128 stands for zero in the data rows.
Here are some points:
[146 120 147 135  98 107 132 102 127 135 160 105 129 119 132 160 153 157
 110 157 109 146 113 123 125 141 107 166  99 166 126 147]
[127  88  95 126 115 102  96 151 122  98  96  97 126 111  93 109 132 114
 106 113  93 113  91 137 106  90  96 110 108  99 149 141]
[148 113 138 148  93 106 129  98 126 153 157 108 122 125 135 155 146 155
 107 160 120 141 121 121 128 138 115 164 125 167 131 151]
[ 93 155 104  99 149 141 157  99  93 129 127 143 143 143 132 116 105 101
 117 104 141 134 139 141 148 154 156 127 101 118 101  98]
[139  93 144 152 142 129 104 154 132 137 122 130 131 116 157 168 126 139
 135 132 104 103 120 167 104 122 100 150 160 137 149 166]
[141 115  99 132  90  89 111 108 124 149 153 100 107 115 120 136 138 150
  95 152 110 143 115 117 107 120 104 153 128 151 132 144]
[103 161 114 115 153 149 160 117  94 139 110 168 140 154 143 119 127  90
 128 110 157 124 162 143 157 168 152 140 121 142  87 119]
[114 129 148  96 135 162 117  87 147 100 117 129  89  98 109  94  89 132
 113 125 159 160 142  97 139 127 159 103 149  88  91 110]
[121 104  88 122 106 112  93 124  97 121 103  93  95  95  96 102 112 110
  91 115  92  92  93 159  97  98  96 116 148 104 121 157]
[149 111 121 153  88  93 133  99 131 148 157 104 118 130 130 151 143 156
 101 162 123 145 125 111 123 136 121 160 130 159 137 146]
[163 121 149 164 100 113 139 103 109 168 168 115 123 127 162 167 157 169
 111 169 158 157 150 146 135 168 153 169 146 164 143 159]
[ 92 163 104  99 150 136 166 123  91 134 140 142 153 150 147 135 135  96
 129  97 121 141 144 155 160 153 149 128 103 119 110  90]
[129 103 115 130 143 137 101 156 138 130 111 103 113  99 138 157 134 132
 137 109  96  95  99 169  88 105 129 113 168 106 145 168]
[104 157 132 119 168 151 158 145 118 159 145 147 152 146 168 140 129 109
 151  88 127 119 124 138 163 149 116 132  89 117 117 129]
[147 108  99 151 107  87 125 116 129 155 155  99 108 124 119 132 139 163
  96 163 118 154 134 112 113 132 141 157 144 154 153 139]
[ 98 166 112 102 154 131 168 119  88 140 112 154 150 152 155 125 122  91
 135 102 141 126 149 151 165 161 154 145 115 140 107  87]
[161 115 119 156  96  98 143 111 142 149 161 110 132 135 124 156 146 159
 109 168 122 156 149 104 130 146 150 167 139 169 150 140]
Then 32 other points, each followed by its number:
[126 107  94 129  99  94  88 109 103 122 109  93  97 104  96 101 102 124
  88 135  97  93  94 141  87 101  88 127 122 107 122 138] 0
[121  98  90 113 121  91  91 138 136  92 127  87 111 102  88  98 102 112
  92 112  89 109  87 113 105  87  95 111  87 102 135 113] 1
[102 158 115 113 160 152 151 121 102 146 123 154 142 142 151 121 109 100
 126 101 150 131 141 132 150 156 145 137 102 127 106 115] 2
[132  89  98 129 128 102 103 152 127 102  99  99 127 118  90 107 135 129
  97 122  99 127 100 131 102  94  89 118  97 102 157 134] 3
[138  90 141 146 145 115 104 152 145 119 120 127 125 121 163 163 114 129
 138 120  99  89 103 160 102 112 104 138 152 133 133 163] 4
[164 132 164 162 125 127 132 167 166 101  93 157 166 165 108 115 167 127
 166 143 145 115 110 107 121  99 135  93 111 143 163 101] 5
[120 145 156  97 129 168 113 110 160 109 143 132  92  90 113  93  92 151
 145 138 169 164 169  90 161 139 166 104 167  94 103 135] 6
[123 105  88 120 102 107  96 118  99 121 135  88  93  99 105 105 120 135
  88 116  96  98  88 157  91  91  90 114 145  96 128 152] 7
[ 95 152 110 109 163 142 152 129 107 147 141 138 149 141 157 130 125 108
 132  89 116 140 129 139 158 143 136 125  90 109 114 110] 8
[ 94 151 106 104 151 154 147 101 110 141 129 143 135 136 124 114 108  98
 118  93 149 138 157 114 141 147 148 123 102 113  96 123] 9
[154 106 127 160  88  99 141 107 138 142 160 107 129 134 131 157 149 160
 108 167 121 151 140 107 131 149 142 166 136 165 146 146] 10
[156 127 160 160 118 121 134 161 163 103  99 141 160 160 115 110 159 126
 160 143 113 105  99  99 110  93 118  96 123 138 162  94] 11
[132 102 142 138 141 124  87 137 139 138 113 126 102 105 141 146 104 116
 124 118 103  87 101 165  90 110 105 132 162 122 121 162] 12
[160 110 137 161 102 104 141  92 135 156 163 110 127 132 164 158 154 164
 112 161 135 148 126 122 134 144 125 160 142 162 152 154] 13
[127  99  93 124 113  93  95 141 128 108 115  88 110 106  93 104 119 115
  90 118  88 104  89 119  96  90  90 115  95 104 140 132] 14
[ 96 164 101 104 147 132 161 114  88 132 116 163 148 153 126 124 132  88
 125 107 148 137 167 154 151 166 157 133 117 135  92 105] 15
[117 141 152  88 119 163 110 146 159  88 149 120 101  88 100  90  97 157
 163 137 166 168 159  88 156 118 169  90 165  89 120 109] 16
[146 102 124 139 103  88 136 107 143 118 159  96 128 131 143 149 144 152
 110 155 105 139 106 110 124 123 101 154 107 157 142 141] 17
[169 154 169 169 131 144 146 169 169 113  90 169 168 169 118 135 169 138
 168 151 152 116 137 116 118 108 118 107 141 156 168 102] 18
[153 124 150 149 110 113 127 105 111 166 169 111 119 117 166 168 158 168
 115 164 149 150 127 150 135 152 126 168 138 160 141 158] 19
[142 119 108 143  93 104 124 124 120 157 166  94 112 115 128 152 154 165
  99 156 118 157 115 147 127 129 128 156 132 132 156 153] 20
[ 88 168 117 108 157 146 163 135  89 163 107 167 156 154 142 138 131  89
 146  96 125 129 157 149 149 166 138 143  96 146  88 113] 21
[152 126 158 154 126 122 118 160 152 110  97 135 155 158 103 103 163 131
 153 142 112 102 102 101 114  88 109  88 113 116 164  96] 22
[104 168 109 117 154 148 155 140  99 150 131 168 149 155 145 134 136  87
 141  99 147 133 165 146 146 169 143 138 104 143  98 127] 23
[ 96 147 120 106 159 157 149  96 104 152 125 141 134 135 134 118  99 104
 124  95 146 132 132 113 143 151 140 126  91 118  99 122] 24
[134  96 105 134 121 115 100 143 110 133 106 118 107 110 121 145 124 142
 104 134 107 114 118 163  93 115  93 146 154 115 147 160] 25
[101 165 135 123 168 141 168 147 117 160 143 160 160 157 168 147 137  94
 157  93 129 123 145 156 166 162 122 142  93 127 118 125] 26
[102 141 141 105 163 155 152  90  95 124 101 151 137 137 154 110  95 102
 116 107 155 108 135 124 163 157 155 147 109 135  90  91] 27
[159 125 159 144 127 118 130 162 160  93  96 136 162 160 110 113 163 125
 161 140 114 110 102 102 116  95 119  92 104 128 163 104] 28
[119 148 157  94 132 169 116 132 164 106 152 127  94  96 112  97  96 158
 150 141 168 169 168  92 167 138 167 101 166  88 118 133] 29
[131  95 127 135 146 117  92 150 146 126 114 119 113 107 152 150 111 118
 143 111  94  88  96 161  93 106 127 124 155 115 124 161] 30
[125 100  90 127 105 100  90 120 113 120 130  90  98 102 107 104 110 135
  89 121  93  96  92 152  89  96  88 117 135 101 129 148] 31
Which of these numbered points is nearest to each point below, looking only along the 6 directions in which the first points spread most? Its number follows each.
[130 107 146 133 148 147  99 154 143 144 108 118 106 101 146 166 121 128
 140 110 102  90 109 168  88 111 132 131 169 112 129 168] > 30
[ 99 154 125 116 162 158 148 112 107 151 129 161 138 138 139 122 106  93
 132 100 153 118 158 124 144 163 139 135 110 126  93 129] > 2
[100 162 110 107 157 140 166 118  92 136 121 152 145 149 160 126 113 105
 130 104 139 121 153 157 166 158 151 141 110 132 109  93] > 23
[129  93  92 127 113  90  94 144 129 102 124  90 115 108  99 107 123 123
  93 119  87 112  90 129  99  88  92 110  96  99 151 132] > 14
[144 118 134 138  97  99 123  93 130 123 154 104 124 123 127 146 145 149
 114 154 110 135 112 108 119 133 103 162 107 166 125 143] > 17
[158 109 107 163  92  88 144  97 134 165 167 101 121 133 149 149 148 167
 102 166 138 152 135 118 132 135 141 154 146 148 158 149] > 10
[154 118 123 163  90 110 127  94 112 169 163 113 105 128 159 154 152 168
 100 165 156 149 146 145 132 146 143 157 147 149 155 157] > 13
[143 112  97 146 107  90 124 131 133 135 162  92 116 118 121 141 150 166
 102 157 113 159 123 126 121 121 135 155 131 131 159 142] > 20
[113 142 149  90 109 164 107  93 153  96 142 128  87  94  87  91  87 144
 143 129 163 166 163  93 136 129 163  98 153  97  88 126] > 6
[149 114 132 155  96 109 121  88 115 164 154 117 104 129 137 143 143 153
  99 163 144 128 131 127 126 142 110 159 143 163 127 154] > 19
[108 163 113 121 167 135 169 146 113 146 146 156 158 157 169 143 138  99
 148  94 127 125 147 154 169 157 131 136  94 121 119 121] > 26
[ 93 149 100 102 149 143 154 102 100 129 134 139 141 138 135 115 116 107
 115 102 143 142 143 136 153 150 157 119 106 110 102 102] > 9
[166 144 168 166 129 126 146 168 167  96  89 166 169 168 114 144 166 121
 169 149 152 121 129 115 111 109 123 108 134 163 166 106] > 18
[113 129 107  96 134 159 118 138 149  87 132 113 102  88 117  87  93 143
 149 127 163 158 138  96 143 114 163  87 164  91 104  95] > 16
[141 123 129 131  91 110 119 125 121 143 168 102 121 112 125 161 156 163
 104 154 111 152 107 143 124 130 114 163  99 157 138 149] > 17
[124  99  91 124 101 103  88 130 114 115 104  96 100 104  97 102 103 111
  94 123  88  91  88 132  90  99  94 121 129 107 124 143] > 7
